128 stands for zero in the data rows.
Some points, one per row:
[142 184  93 101 101  97 161 152 101 148 107 101  33 125 163 163 136  75
  63 150 123 108 145  51]
[113 147 130 103 140 118 135 120 120 132 158  98 118 117 134 122 153 131
 104 142  98 142 112 116]
[105  99 141 124 142 148 139 114 104 141 143 132 151 128 108 107 106 122
 154 131 125 128 154 161]
[ 78  51 188 127 159 160 134  52 163 117 153 131 195 151 100  72 153 200
 170 119 141 177 101 203]
[128 158 114 113 122 131 130 138 101 141  99 129 112 124 142 143 101  91
 133 109 113 128 136 125]
[ 84  77 179 129 183 168 119 102 179  96 173 118 220 147  95  81 143 180
 165 123 131 158 112 182]
[ 99  89 155 163 166 130 119 123 136 106 159 149 191 126 101  99 129 148
 142 116 123 157 101 192]
[ 80  30 172 128 148 167 127  99 171 114 115 131 160 177  95  68 138 148
 202 154 162 171  85 214]
[187 211 108  50  66  89 142 164  98 157  59 118  24 151 163 193  95  75
  91 125 148  77 163  16]
[133 153 118 102  97 117 129 148 134 139 128 108  91 159 147 122 107 139
 121 133 105 107 133  91]
[ 97  66 161 150 129 157 148 122 138 123 106 131 170 167 152  92 111 160
 113  91 140 172 119 197]
[168 155 107  99 141 120 135 144 139 108 155 155 140 129  92 167 117 150
 118 110 125 126 121  96]
[130 139 121 115 129 133 130 139 146 113 128 127 110 117 141 117 139 131
 110 128 150 139 122 115]
[127 158 100 102 139 120 133 110 132 123 132 149 121 108 124 155 139 130
 139 123 144 106 123 113]
[ 92  74 164 191 146 169 109 127 149 108 132 130 208 149 116  99 118 170
 165 124 114 135 108 179]
[131  93 104 157 136 126 130  91 138 178 137 151 129  88 123 130 120 125
 126 109 122 129 128 153]
[ 83  57 200 160 177 206  90 102 197 119 149 192 242 174 103  91 137 171
 204 139 133 176  78 198]
[141 146 111 118 134  94 129 133 110 121 138 132  92 101 137 164 142 114
 130 175 138 136 129  98]
[113 184 113 113 126 109 131 149 162  98 123 102 109 110 117 124 112 129
 124 120 138 122 168  82]
[103  46 157 157 186 146 104  86 167 104 182 140 207 124  61 121 148 172
 191 101 142 168  95 204]
[149 196  69 131  95  73 137 168  73 141  98 108  54 106 159 164  79  73
  83 135 131  85 174  64]
[156 191  84  84  88  98 144 162 106 126 110  84  55  96 132 164 110 109
 104 119 143  84 152  70]
[ 77  92 165 160 173 181 100 109 190 103 183 127 215 115  58  99 132 201
 171 126 118 156 101 174]
[ 93  79 172 141 134 135 118 104 104 111 163  99 137 128 113  94 159 147
 131 145 125 155  90 189]
[167 121  97 157  89 102 129 139  98 130 101 138  94 141 161 157 120 102
 140 165 127 115 124 102]
[101 112 133 116 158 152 136 129 149 117 132 132 122 110 127 101 131 122
 133 135 131 142 121 168]
[ 51 105 137 117 164 134 137 138 165 145 151 108 105 135  85  79 120 162
 126 130 134 150 114 186]
[113 117 143 106 147 158 133 135 161 122 140 123 149 110 101 126 121 111
 133 134 140 131 117 155]
[112 126 151 113 142 135 141 109 132  97 133  83 132 111 105  97 132 144
 125 134 109 139 141 147]
[131 115 123 166 100 112 114 132 117 148 141 124 142 119 142 150 129 123
 118 109 142 131 108 138]
[104  97 146 163 170 145 105 131 117 116 142 146 163 151 132 108 150 160
 127 117 135 150  96 165]
[204 178  69 130  71  81 161 139  44 168 117 134  73  84 143 218 107  68
 100 141 116  85 167  61]
[147 196  93 116 112 106 135 172  92 122 121 109  72 107 138 167  85  82
  86 128 120  75 156  66]
[112 153 120 141 112 134 136 128 139 133 132 123 109 125 130 135 137 140
 112 164 114 131 126 130]
[ 88  89 155 149 158 184 128 108 156 138 126 138 189 110 114  87 133 154
 148  87 113 158 122 183]
[ 73  41 154 181 145 182  87  96 178 126 136 148 215 150  99  89 126 161
 209 127 124 169  93 192]
[ 75  62 185 189 151 133 100 109 177 123 126 141 176 180  84 104 103 192
 163  92 153 128 118 141]
Then 24 other points, each followed by its number:
[147 158 132 125 129 145 103 121 161  80 168 147 157 127 127 124 173 150
 158 149 139 161 100 124] 0
[164 200  79 121  99 103 147 156  80 132 118 133  84 108 143 180 124  51
  82 161 137 121 150  71] 1
[109 133 143 129 170 122 101 145 146 113 127  98 139 136 123 119 127 151
 134 126 145 118 141 102] 2
[ 60  70 171 136 188 175 137  93 204 120 167 121 215 128  69  83 142 192
 169  97 129 165 104 208] 3
[161 169 112 165  89  89 146 168  52 178  83 119  71 124 173 174  77  58
  62 165 122  93 157  75] 4
[ 74  58 157 143 189 186 107 100 176 107 139 155 220 147 105  71 167 187
 204 131 144 170  88 215] 5
[173 186  96 117 105 118 146 169  78 151 107 106  82  88 146 164  75  50
  97 160 108  94 165  78] 6
[163 163 116  58  79 103 143 151 107 151  94 130  47 132 142 165 105  83
  96 120 141  86 165  72] 7
[183 166 116 104  87  86 147 149  84 154 116 105  69 128 119 168  91 106
  97 138 130  73 155  76] 8
[125 141 102 107 144 132 121 152 155 106 128 119 130 100 122 131 141 120
 122 123 132 139 129 120] 9
[106  71 148 167 161 150 111  92 146 133 149 143 178 119  91 107 142 159
 181 160 144 123 121 173] 10
[ 87  97 163  90 166 175 130  87 184 107 163 126 192 152  91  65 171 193
 152  95 117 168 111 186] 11
[180 175 103 111  93 102 122 156  87 149 116 136  90 118 159 170 124 102
  77 129 117 116 135  96] 12
[148 168 103 102 114  97 116 147 125  99 104 110  71 128 173 133 132  99
 103 131 131 110 142  90] 13
[183 121 116 108 122 115 159  93 111 160 117 149 126 114 114 160 135 115
 136 125 166 123 130 111] 14
[184 174 105 106  87  97 132 136  84 128 114 138  91 114 168 157 157  80
 107 115 137  90 146  60] 15
[ 62  29 162 155 170 137 132  71 165 133 137 119 215 145  85  67 114 178
 205  91 139 176 107 232] 16
[150 170  88 124 118 102 122 141 103 113 136 122  94  98 103 156 121  84
 125 141 116 103 144  90] 17
[ 85 114 141 120 174 149  97  97 173 117 163 109 172 122  94 100 171 192
 141 114 151 181  82 209] 18
[117 119 124 118 150 113 122 137 130 127 145 125 136 136 123 128 127 166
 112  99 137 146 155 124] 19
[104 121 131 138 168 126 113 117 128 114 162 151 162 107 105 123 123 129
 137 126 124 133 111 168] 20
[101 106 150 150 153 121 138  89 110 108 147 158 168 139 116 110 152 179
 133 127 133 125 130 146] 21
[214 207  89  93  75  64 140 143  65 164 136 135  48  96 177 195 132  39
  65 178 119  80 184  18] 22
[105  85 145 152 131 123 141  99 146 118 148 103 149 133  97 102 135 168
 155 117 153 140  99 171] 23
Which two of these numbered points are nearest to each point below, ignoring the direction in which the first points spread most? Their numbers follow each, nearest first.
[141 113 122 161  85 121 121 136  88 159 105 174 113 154 183 142 102 111
 131 135 111 116 123 107] > 4 12
[115 106 161 134 129 158 135 135 131 126 117 131 189 174  99 114 102 195
 142  99 138 143 110 150] > 8 19
[127 103 122 153 121 145 133 121 124 123 124 139 130 127 140 108 142 149
 145 138 138 135 113 146] > 5 12
[121 130 129 109 187 130 120 125 184  99 164 123 151 112  76 123 148 163
 143 122 114 121 124 148] > 3 9
[174 181  86 124 121  97 132 138  73 142 131 162  74  97 177 174  94  59
  87 142 100  94 157  73] > 20 12
[187 210  86  97  94 104 139 183 108 142  85 120  59 134 171 164 118  81
  99 168 128  85 150  54] > 5 13
[181 251  97  96  94  87 115 163 133 107 123 140  71 133 150 185 145  77
 105 178 117  81 150  10] > 0 17
[ 55  77 132 139 188 188 100 128 183 118 186 116 197 107  90  75 169 174
 160 128 109 172  81 217] > 9 18
[175 228  63  84 110  88 118 167  74 150 117 105  51  96 167 175 103  62
  65 149 115  98 168  49] > 20 9
[194 199  71 135  56  99 139 169  91 170  85 160  72 120 211 188  88  54
  81 115 109  90 174  50] > 12 15
[ 94 119 169 131 179 138 116 143 163 113 160 116 163 138  92 108 130 154
 132  90 131 122 143 128] > 2 19
[ 79  71 181 132 139 176 130 101 161 126 111 134 174 180 120  66 126 179
 168  93 147 162 111 168] > 7 13
[145 114 121 155  64 119 124 135  80 153  86 151 106 156 179 156 125  88
 119 138 122 129 132 103] > 4 12
[179 159 106 136  93  97 139 131  72 147  79 107 108 117 185 163 107  74
  96 142 110  95 178  77] > 4 6
[ 83 107 158 105 146 156 132 118 160 129 152 100 129 160  83 102 133 173
 157 121 148 134 101 154] > 3 23
[131  99 127 138 150 165 121 145 141 133 117 148 166 133 149 101 126 136
 146 101 106 163 110 182] > 12 5
[120 124 141 119 108 120 145 105 130 134 100 115 116 160 148 127 121 140
 145 117 155 118 138 124] > 7 23
[186 165  90 100  60  83 150 110  50 155  73 137  34  96 189 149 154  72
 107 154 143  82 156  64] > 15 10
[230 177  72 103  65  76 153 121  58 156  81 136  42  95 198 207 112  37
 100 145 128  79 178  33] > 14 15
[104  54 154 162 135 152 132  86 128 122 145 119 161 137  97 114 120 159
 169 127 119 147 114 171] > 8 23
[152 174  98 102  87 105 151 171 115 142 119  92  43 162 156 154  98 117
  74 123 122  85 140  65] > 8 23
[160 181  91 127 127 108 139 164 142 119 147 130 115 104 133 149 122 105
 100 115 123 114 145  94] > 9 20
[115 112 122 126 148 138 128 130 135 148 150 139 157 113 109 131 122 145
 129 109 115 134 124 136] > 20 3
